In the data rows, zero lies at 4.5, halfway between 4 and 5.
Here are some points:
  0  4  7  1  4  7  9  0  4  6  7  5  9  8  3  3
  0  1  9  4  6  6  9  0  2  6  9  6  9  7  3  4
  4  5  5  4  5  5  4  3  4  5  6  4  5  7  4  4
  5  4  4  5  5  6  2  7  4  3  2  5  1  3  6  5
  8  5  0  7  2  3  0  8  6  3  1  6  0  2  4  7
  9  6  0  8  3  4  1  8  7  3  1  4  0  2  6  6
  9  7  1  5  4  3  0  8  7  3  0  2  0  2  5  6
  4  5  5  5  4  4  4  2  4  5  5  4  4  6  4  4
  1  3  9  2  5  8  9  1  4  4  8  7  9  4  5  3
  2  3  6  5  5  6  6  2  5  5  6  5  8  6  5  2
  3  4  5  5  5  5  5  5  5  4  7  4  7  4  4  4
  9  6  1  7  3  2  0  9  5  3  1  6  0  2  6  6
  9  5  2  5  4  3  0  7  6  5  4  4  0  3  6  5
  0  4  7  3  6  5  8  3  5  4  8  4  8  7  4  4
  3  4  7  3  6  6  6  2  4  4  6  3  7  4  5  3
  4  6  5  6  4  4  4  5  4  6  4  4  5  5  3  4
  8  5  2  5  4  3  1  6  5  6  3  4  3  4  4  6
  7  4  3  6  4  4  3  5  7  6  4  4  2  4  4  4
  9  6  2  6  4  4  1  5  7  3  1  3  0  3  6  7
  1  3  8  2  5  7  9  2  3  4  7  4  9  7  3  3
  6  6  2  7  3  3  0  7  6  4  3  5  2  2  4  6
  0  5  7  5  4  7  9  0  3  6  9  6  9  8  2  4
  0  3  8  4  5  6  9  3  3  5  9  4  9  6  3  4
  6  7  3  7  4  3  0  6  6  3  3  5  2  2  5  6
  7  3  4  5  3  4  3  6  5  5  3  4  2  4  6  5
  9  6  0  5  5  2  0  9  5  5  1  4  0  0  6  4
  2  3  8  2  6  5  9  2  4  5  7  5  9  5  5  3
40 more points follow, each with its number after it:
  3  3  5  2  4  6  8  3  1  6  4  6  8  6  5  3 0
  8  2  2  4  2  2  5  4  7  5  3  4  5  5  4  5 1
  1  1  7  2  6  6  7  2  3  6  8  6  8  4  3  3 2
  9  4  4  6  4  5  1  8  6  4  2  4  0  1  7  5 3
  7  5  3  5  4  3  0  8  5  4  3  4  0  2  6  6 4
  9  7  0  7  2  3  0  8  5  3  0  5  0  2  5  6 5
  0  4  9  3  7  7  9  0  4  8  9  5  9  9  3  2 6
  9  7  2  6  4  2  0  9  5  3  0  4  0  0  5  7 7
  5  6  3  4  5  3  2  5  5  4  1  5  2  4  5  6 8
  2  3  6  5  4  5  7  3  4  5  6  5  6  7  4  4 9
  5  4  5  3  4  2  5  7  4  4  4  4  4  5  4  4 10
  9  7  0  8  3  2  0  9  6  3  0  3  0  3  4  5 11
  7  5  2  5  4  5  2  7  4  4  3  3  1  3  5  3 12
  1  3  7  2  7  6  9  0  2  6  7  4  9  8  3  4 13
  0  2  9  4  4  8  9  0  2  6  8  5  9  9  4  4 14
  7  4  3  4  4  3  2  7  5  5  3  5  0  1  5  6 15
  7  7  0  6  4  2  0  7  7  1  1  4  0  2  5  7 16
  7  7  3  4  4  2  2  7  5  5  3  5  3  2  4  3 17
  1  3  7  5  6  6  8  4  3  5  8  6  9  6  3  2 18
  3  4  6  3  5  6  6  3  5  3  5  6  7  4  4  6 19
  9  5  0  7  2  3  0  8  6  4  2  7  0  1  7  7 20
  3  7  5  5  5  4  5  4  5  5  4  3  7  6  4  5 21
  0  3  9  1  6  7  9  1  3  5  8  6  9  6  5  3 22
  0  4  5  7  3  6  6  4  4  5  6  5  6  8  4  4 23
  5  5  4  6  5  4  6  5  3  6  5  4  4  5  4  3 24
  9  6  3  6  5  4  0  7  6  2  1  3  0  1  4  5 25
  7  5  3  4  5  3  3  7  7  5  3  4  2  2  7  4 26
  9  7  1  8  3  1  0  9  6  3  2  4  0  0  4  4 27
  4  5  5  4  4  5  7  3  5  5  5  4  7  6  3  3 28
  6  5  3  7  6  4  2  6  4  6  4  4  2  4  4  5 29
  6  5  3  5  4  5  1  6  6  2  3  4  2  3  6  5 30
  2  5  6  2  6  5  6  5  5  3  6  5  6  4  4  4 31
  5  4  4  4  5  5  6  4  5  6  5  5  6  4  4  3 32
  9  4  0  8  3  3  0  7  6  5  0  3  0  2  6  7 33
  9  6  1  5  5  4  0  8  4  5  1  2  0  4  6  5 34
  0  2  8  3  4  7  9  0  2  5  8  5  9  8  4  3 35
  6  6  1  6  4  3  0  7  5  2  2  6  0  2  4  7 36
  3  4  7  3  6  5  7  3  5  5  6  4  7  6  4  3 37
  0  1  8  3  5  6  9  1  3  6  7  4  9  7  4  2 38
  0  2  9  0  7  7  9  0  2  6  7  4  9  9  5  2 39
Which of these numbered points is nearest to each point below, ignoring the direction in which the first points spread most? Its number follows each.
  0  2  8  5  5  9  9  0  1  7  7  5  9  9  5  4 > 14
  1  4  7  4  5  5  9  5  3  4  8  5  8  7  3  1 > 18
  1  5  7  2  6  5  7  3  2  4  6  5  8  8  4  4 > 8
  0  3  9  3  6  7  9  0  4  4  8  5  9  6  4  3 > 30
  4  4  3  6  4  7  7  4  3  5  4  4  5  7  4  5 > 14
  9  6  0  7  5  2  0  8  4  5  2  2  0  3  5  6 > 29
  6  5  4  6  4  4  2  6  5  5  3  5  2  1  4  4 > 2
  0  4  7  5  5  6  9  3  3  7  8  4  9  9  2  1 > 11
  1  2  8  3  5  6  9  0  4  3  7  6  9  6  4  5 > 19
  9  5  1  5  4  2  0  8  7  4  1  4  0  1  7  5 > 26
  9  4  2  3  4  2  0  8  5  5  1  4  0  1  5  5 > 15
  0  2  6  5  4  7  8  2  4  4  7  7  8  4  5  5 > 20
  0  4  6  7  5  5  6  3  4  5  7  5  7  7  5  6 > 23
  0  3  9  2  6  4  9  1  1  7  9  6  9  8  3  2 > 24
  7  5  3  7  3  4  4  7  4  4  3  6  2  1  4  4 > 27
  5  4  5  4  3  5  4  4  5  4  3  5  6  3  5  6 > 19
  7  5  1  7  2  4  2  8  6  4  3  6  0  4  4  5 > 9
  3  3  7  4  4  7  7  3  5  5  7  3  6  5  5  4 > 3
  7  4  2  6  4  3  3  6  5  5  3  3  2  7  6  6 > 9
  9  6  0  7  5  2  0  9  5  6  1  2  0  3  5  6 > 29
  6  4  3  5  3  5  2  5  6  2  4  4  4  4  6  7 > 30
  6  7  1  6  6  4  0  8  7  3  1  5  0  2  5  5 > 31
  2  3  6  1  5  6  8  4  2  6  5  4  7  8  4  2 > 34
  1  3  7  4  6  5  7  2  5  4  8  4  8  5  6  4 > 30
  9  5  1  5  4  3  3  8  4  4  1  5  1  2  6  5 > 0
  4  3  6  5  5  6  4  3  6  5  5  4  4  4  6  5 > 3
